In the rows, 128 means zero.
which system made each run:
trace 1, K (8 x 22):
[[131 122 110 120 183 103  78 110 146  94 153 138 100 133 176 146 126 148
  180 102 179 136]
 [135 102 135 127  58 158 165 117 102 118 112 112 133 136  55  98 113 105
   92 138  92 129]
 [116 191 139 127 194 113 114 125 152 161 143 127 151 106 203 141 151 140
  137 126 137 104]
 [117  40 110 120  88 131 117 126 110  64 137 122 100 139  87 135  93 135
  132 122 126 171]
 [157 194 146 147 127 145 154 130 151 187 109 115 147 120 138  98 163 103
  130 124 109  62]
 [ 98 111 124  92 164 105  97  90 104  73 158 136 126 128 150 153  91 156
  124 117 159 189]
 [127  98 126 160  72 161 159 173 147 153 115 106 129 118  95 109 151 111
  120 150  69  88]
 [157 175 134 112 189  95  92  85 133 121 136 131 120 136 174 134 121 134
  162  87 178 123]]
trace 2, A (8 x 22):
[[106 159 119 132 159 110  85 146 163 175 141 174 127 101  78 103 159 143
   91 146 170 105]
 [126 139 123 130 118 121 104 111  71 102 136 135 116 183 158 191 124 150
  111 168 101 182]
 [130  83 135 151 102 110 174 206 140 172  70 148 149 114 128 120 136 107
  130 116 138 135]
 [119 163 111 112 152  99  52 117 156 113 136 175  88 140 108 127 123 151
  131 119 190 142]
 [112 103 119 142 101 150 149 126  67 140 140 136 146 152  99 154 153 133
   75 196  92 163]
 [135 152 144 142 141  76 128 194 157 167  71 149 135 126 191 152 125 126
  145  98 141 132]
 [109  75 100 117 102 131  95 122 129  79 136 168  86 151  70 117 119 136
  138 131 180 166]
 [126 176 131 147 141 125 123 137 103 198 130 148 157 131 106 140 170 136
   61 185 106 117]]
trace 3, C (8 x 22):
[[ 85 111  95 124 163 124  77 129 143 101 166 177 101 137 145 145 153 157
  152 151 187 158]
 [186 107 128 157 105  91 107 160  99 171  91 120 121 146  69 149 122 126
   83 131  90 121]
 [ 97 179 136 117 135 133 157 123 111 131 107 178 147 162 200 143 148 122
  145 145 176 170]
 [115  45 110 132 148  85  84 168 130 120 141 141 117  99  78 141 108 153
  101 125 143 156]
 [157 205 126 154  95 124 107 144 125 166  90 157 107 184 136 150 158 125
  120 157 112 112]
 [120  67 127 115 169 106 156 112  70 115 132 145 157 133 148 148 121 128
  129 124 181 190]
 [ 93 146 125 139  93 101  86 203 181 150  97 162 109 114 106 137 120 150
   94 138 109 131]
 [176 135 106 145 165 121 103  88  79 139 144 148 112 184 134 154 171 129
  146 150 166 133]]
trace 4, E (8 x 22):
[[102 138 132 121 122 113  87 129 105 119 152 110 133 122 113 175 100 167
   58 165  61 158]
 [155  94 111 174 102 146 166 173 122 158  96 149 120 164 150 133 185  99
  177 146 142 113]
 [131 134 138 103 163  60  81 132 132 131 112 156 126 111 101 131  83 147
   95  87 178 160]
 [ 71 150 114 133  77 186 140 123 119 120 150 153 126 152 113 128 166 135
  100 205 102 141]
 [180  84 120 166 186  77 104 160 108 172 126 115 134 126 151 171 150 136
  138 120 124 116]
 [107 145 139 108  57 117 141 152 135 106  68 172 111 156 110 117  89 119
  119 111 155 176]
 [100 129 100 138 183 146  93 108 133 151 192 155 130 111 102 122 188 149
  110 180 158 109]
 [154 130 143 144 100  96 125 156  90 138  93 105 135 155 153 186 101 138
   94 136  59 159]]
trace 5, K (8 x 22):
[[161  89 125 152 160 107  94 144 133 132 157  65 122 101 149 162 121 148
  134 115  63  93]
 [149 117 146 107  92 147 175 100 133  81 100 103 122 138 159  98  95  94
  188  72 143 127]
 [ 79 161 139  96 146 162 127  81 152 123 178 117 151  76  95  78 128 135
   92 136 126 102]
 [141 117 125 139 135 123  85 125 120 102 165  72 113 126 161 180 110 160
  124 136  48 119]
 [158  79 141 127 119 144 191 117 129 111 108  90 141 112 152  95 116  91
  186  73 137 109]
 [ 84 192 144  85 126 147 109  85 170 101 151 125 126  94 109  83 101 139
  109 110 134 111]
 [128 101 117 140 140 154 111  99  98 108 190  71 130 123 138 161 137 150
  116 165  56 116]
 [168  95 150 130 132 105 162 147 145 123  97  80 138 100 167 116  92 105
  171  56 114 108]]
trace 6, E (8 x 22):
[[123 125 152 145  99 112 181 184 104 168  71 135 167 134 167 154 128 114
  104 137  99 154]
 [102  88 100 132 141 107  80 166 172 107 132 176  89 129 125 127 138 142
  168 118 195 142]
 [145 173 127 127 107 126  91  96  91 145 134 134 121 155  56 136 127 140
   58 167  96 129]
 [111 109 130 151 151 128 180 164 100 165 114 151 169 136 198 155 172 117
  142 157 145 151]
 [119  81 113 129 111  80  69 182 165 107 110 146  90 116  94 142  88 153
  122 101 137 150]
 [137 192 115 136 102 158 117  93 108 149 129 168 113 179  89 115 175 121
  107 178 146 118]
 [117  84 137 136 183  90 145 149  84 157 134 126 178 105 163 169 130 142
   96 142 127 167]
 [103 113 116 145  56 125 105 201 180 112  90 157  86 144 121 134 120 132
  146 129 119 137]]
trace 7, B (8 x 22):
[[179 113 134 145  81  83 105 167 111 136  71 119 104 160 103 161  91 129
  106 107  87 145]
 [ 86 129 114 129 109 152 154 139 131 139 115 202 130 151 117 102 174 114
  139 161 204 153]
 [153 105 128 133 179  58  72 143 104 154 133 127 134 111  96 166 105 158
   75 121 123 148]
 [104 139 111 154  48 159 124 168 139 128 103 162  97 173 112 138 158 127
  123 179  99 137]
 [161  75 128 136 168  82 151 140  90 160 101 155 153 129 123 132 138 111
  134 105 195 158]
 [ 90 174 123 114 101 106  61 149 157 120 122 166  97 134  89 139 105 160
   81 149 124 151]
 [151  70 105 175 136 137 146 151  83 169 137 137 138 151 116 152 189 121
  124 177 122 125]
 [138 143 146 115  90  74 119 166 132 124  56 162 115 151 127 140  76 125
  117  86 153 173]]
trace 8, C (8 x 22):
[[ 82 196 137 120 156 104  75 145 157 146 148 138 136 105 152 157 123 168
   78 154  98 130]
 [171  59  98 162 114 129 117 137  97 103 129 118  92 177 140 164 146 125
  178 134 123 138]
 [133 154 154 120 118 102 175 151 131 178  68 160 166 114 109  93 120 100
  103 102 166 135]
 [ 76 151 111 104 155 131  67  97 132  88 180 152 109 133 133 150 125 170
  110 162 143 160]
 [175  69 120 177 108 114 131 178 106 162 106 101 125 142 115 160 147 123
  122 142  72 113]
 [126 179 146 107 133 113 157 123 135 132  81 174 138 147 177 110 123 105
  159  95 201 150]
 [ 86  80 106 115 137 126  88 123 119 107 173 144 123 105  59 127 120 157
   78 159 135 157]
 [167 175 132 166 121 113 111 160 125 172 103 113 123 158 171 173 153 131
  126 148  69 102]]
trace 9, A (8 x 22):
[[149 138 123 121 126 162 101  66 134  78 175  70  99 134 136 124 117 135
  159 114  87  93]
 [157 120 152 127 125 162 197  90 108 139 130  72 166 106 129  88 132  90
  139 105 101  89]
 [111 156 147  98 159 138 123  90 171  94 157  89 131  85 171  98 102 131
  160  80 128  96]
 [146  90 120 134 114 179 135  81 119  94 178  65 118 120 102 106 137 120
  145 131  78  88]
 [167 178 162 119 146 136 163  88 130 148 122  78 157 107 161  99 119 102
  142  87 106  79]
 [ 98  98 133  98 134 163 145  83 147  62 172  85 129  96 154  97 103 125
  170  96 128 122]
 [158 133 130 143 135 158 126  98 141 141 164  65 128 100 102  99 143 120
  127 124  70  54]
 [157 161 156 104 137 147 162  61 114  99 134  81 141 132 180 113 106 107
  166  84 122 112]]
trace 10, X (8 x 22):
[[142 174 149 143 143  90 133 156  97 186  91 135 162 139 169 173 134 135
   85 144  98 145]
 [122  72 109 136 104 117 138 165 131 101  93 175 101 161 148 134 133 116
  182 112 193 171]
 [128 142 122 125 133 108  93 130 140 163 129 158 126 109  31  95 134 134
   70 135 154 113]
 [123 182 136 129 143 105 116 120  81 142 120 150 143 169 179 184 133 146
   97 163 120 172]
 [127  43 117 151 106 108 159 198 129 138  86 154 131 129 128 133 134 112
  151 115 159 158]
 [142 186 121 119 127 105  68 117 156 144 116 171  95 141  67 102 131 135
  108 120 173 110]
 [111 130 131 123 144 119 138 106  54 139 140 145 161 150 131 168 136 141
   72 176 123 186]
 [125 105 129 155 111  91 138 219 163 161  69 156 127 126 164 146 134 122
  150 111 142 137]]
trace 11, X (8 x 22):
[[117 149 128 110  94 142 146 118 137  86  97 169 102 170 174 117 122 110
  188 105 187 160]
 [ 98  78 113 128 157 128 113 132 130 147 170 136 145  79  52 103 145 141
   79 151 141 121]
 [154 207 143 138 119 100  94 134 121 145 102 120 117 165 176 177 117 143
  113 135  80 127]
 [131  43 117 133 117 145 190 132  96 110 113 143 139 143 131 113 144  97
  171 119 180 161]
 [103 177 134 114 135 104  75 146 192 148 129 150 119  87  86 101 112 147
   93 113 139 101]
 [145 131 116 142 134 137 114  91  58 119 156 123 123 184 143 179 153 140
  114 178 103 156]
 [134  92 149 132 113 103 185 187 144 155  68 128 158  99 145 112 108 102
  137  83 137 135]
 [108 163 100 119 128 141  65 103 162  99 158 169  79 150 102 111 147 146
  148 140 174 120]]
trace 12, B (8 x 22):
[[104  95 133 112 184  93 110 142 150 148 149 129 157  56  94 105 111 144
   92 103 154 123]
 [154 178 112 155  96 143  79 121 133 125 137 118  83 177 130 159 153 142
  132 166  77  97]
 [124  71 144 119 113 140 215 124  77 124 103 128 171 132 141 115 124  94
  134 117 148 169]
 [104 167 130 116 159  87  66 155 196 133 127 154 109  94 136 121 111 153
  129  96 162 115]
 [150 104 103 148 116 166 116  83  77 117 174 103 114 161  80 138 161 132
  111 178  89 116]
 [128 147 165 126 106 106 188 172 125 159  63 131 167 122 181 132 107 105
  123  99 120 147]
 [ 98 100  98 117 154 128  75 117 162  83 166 159  89 125 124 120 135 148
  166 123 191 139]
 [164 138 139 138 118 131 127 108  98 166 134  91 147 117  61 118 129 123
   65 144  68  93]]

runs to name:
trace 13 (2 x 22):
[[ 71 176 146  98 114 144 146 101  95  99 135 141 154 145 174 154 111 144
   96 160 114 186]
 [115  43 114 154 151 117 123 189 167 135 142 108 129  79 138 129 142 134
  156 114 117 105]]
 -> B
trace 14 (2 x 22):
[[127 173 141 104 114  93 108 113 103 141  97 174 131 148  78 126 101 133
   68 129 160 171]
 [ 86 118 111 147 149 126 107 153 103 138 157 151 135 141 166 187 162 161
  103 194 108 165]]
 -> C
trace 15 (2 x 22):
[[ 68 116 117 138  89 153 142 170 132 102 123 151 123 152 192 166 142 141
  146 169 109 171]
 [181  74 115 160 142  74  99 178 135 167  97 139 111 125  78 131 133 123
  129 101 152 112]]
 -> A
trace 16 (2 x 22):
[[188  83 118 180 138 115 130 158 102 165 122  94 128 145 146 165 162 122
  146 137  84 100]
 [143 151 148  95  94 123 157 105 141  95  83 138 119 139 125  86  83  99
  158  65 175 140]]
 -> X
trace 17 (2 x 22):
[[154  88 125 121 133 106 152 108  65 120 102 160 133 169 116 136 124 111
  132 118 192 185]
 [ 73 152 130 121 130 100  88 177 165 154 122 166 133  92  96 129 120 156
   69 146 130 141]]
 -> B
trace 18 (2 x 22):
[[100  81 114 150 159 150 130 135 107 136 186 100 151 105 146 160 165 149
  111 181  77 123]
 [185 120 133 153  90  91 123 181 145 138  60 122 100 155 145 145 106 111
  162  83 114 119]]
 -> E
trace 19 (2 x 22):
[[121  54 110 142  91 152 108 141 144  95 160  91 101 109  74 121 119 138
  126 137  74 111]
 [179 188 148 140 120 130 169 118 121 174  82 136 142 154 151 105 154  88
  151 109 148  96]]
 -> B
trace 20 (2 x 22):
[[146  71 124 120 141 152 145  64  72 102 178  84 143 122  81 117 123 123
  109 135 111 130]
 [119 204 161 126 119 141 153 139 164 156 109 101 152 103 181 113 127 117
  127 113  82  87]]
 -> A
trace 21 (2 x 22):
[[105 100 117 165 114 164 180 175 136 168 120 152 148 126 149 117 196 107
  150 169 136 109]
 [174 120 134 113 146  62  87 117 113 107 100 132 106 144 121 144  75 136
  134  68 164 159]]
 -> B
trace 22 (2 x 22):
[[ 97 116 122 131 187  99  84 159 160 123 161 119 130  92 193 167 128 165
  144 123 121 129]
 [164  92 117 142  65 163 129 111 131  96 132  93  92 149  68 101 121 111
  145 119  90  95]]
 -> B
trace 23 (2 x 22):
[[131  61  97 142 108 145 109 127 115  67 149 118  84 165 149 157 133 138
  181 135 126 149]
 [157 137 146 141 125 107 167 159 137 196  80 138 159 106  90  90 140  98
  104 107 140  99]]
 -> C
trace 24 (2 x 22):
[[ 69 136 150 120 147 133 151 159 169 148 141 108 171  58 162 114 122 136
  104 126  97 111]
 [169 111 104 144 119 135  75 113 144  86 149 102  68 159 139 147 130 138
  187 113 115 100]]
 -> A
trace 25 (2 x 22):
[[130  50 106 127  92 130 107 132 135  91 137 129  95 123  43 102 108 127
  125 114 139 135]
 [139 234 143 132 146 133 122 105 129 180 125 141 144 140 146 123 163 126
  103 151 124  93]]
 -> E
trace 26 (2 x 22):
[[133  81 109 162  81 121 105 191 134 113 110 121  90 157 149 178 127 142
  148 145  82 142]
 [189 135 131 131 132 124 152  97 121 156 101 139 130 139  79  77 141  89
  145  90 183  96]]
 -> X
trace 27 (2 x 22):
[[143 169 139 104 123 126 142  66  59 124 117 151 142 173 108 130 119 120
   92 141 156 171]
 [ 55 102 137 133 137 127 154 189 152 144 129 140 165  84 176 141 138 140
  116 149 115 149]]
 -> A
trace 28 (2 x 22):
[[109 139 108 128 105 184 121 103 176 102 159 138  95 129 103  76 162 117
  172 133 154  82]
 [165 155 145 113 163 103  99  70  79 134 153  87 147 122 100 146  99 144
   70 125  89 128]]
 -> K
trace 29 (2 x 22):
[[ 79  73 120 138 133 118 123 187 158 152 138 137 146  71  88 116 133 143
   89 143 119 127]
 [176 199 124 140 132 114  73 103 135 128 125 128  85 177 154 152 137 137
  155 124 124 101]]
 -> C
trace 30 (2 x 22):
[[136  94 109 125 117  91  68 143 125  77 123 140  80 158 136 171  91 155
  149 111 138 172]
 [117 117 123 143  98 156 159 139 133 168 122 149 145 116  50  79 164 106
   94 156 135 105]]
 -> B
trace 31 (2 x 22):
[[131 175 138 125 128 158 123 108 187 135 144  98 121  94 125  78 136 118
  148 103 113  54]
 [143 116 135 108 122 173 150  48 101  78 173  70 131 127 119 101 113 116
  143 115 101 112]]
 -> C
trace 32 (2 x 22):
[[157 116 115 164  99 111 125 174 113 184  86 172 120 160  73 131 163 116
  101 156 143 128]
 [117 175 140 108 167  87 114 111  90 135 116 164 148 150 172 166 119 145
  102 134 164 183]]
 -> C
trace 33 (2 x 22):
[[121 198 115 142  94 135  84 133 136 154 125 169 101 165  87 135 158 141
   89 180 119 117]
 [154  90 120 149 176  92 138 134  62 158 125 139 154 150 155 176 152 131
  118 146 145 165]]
 -> K
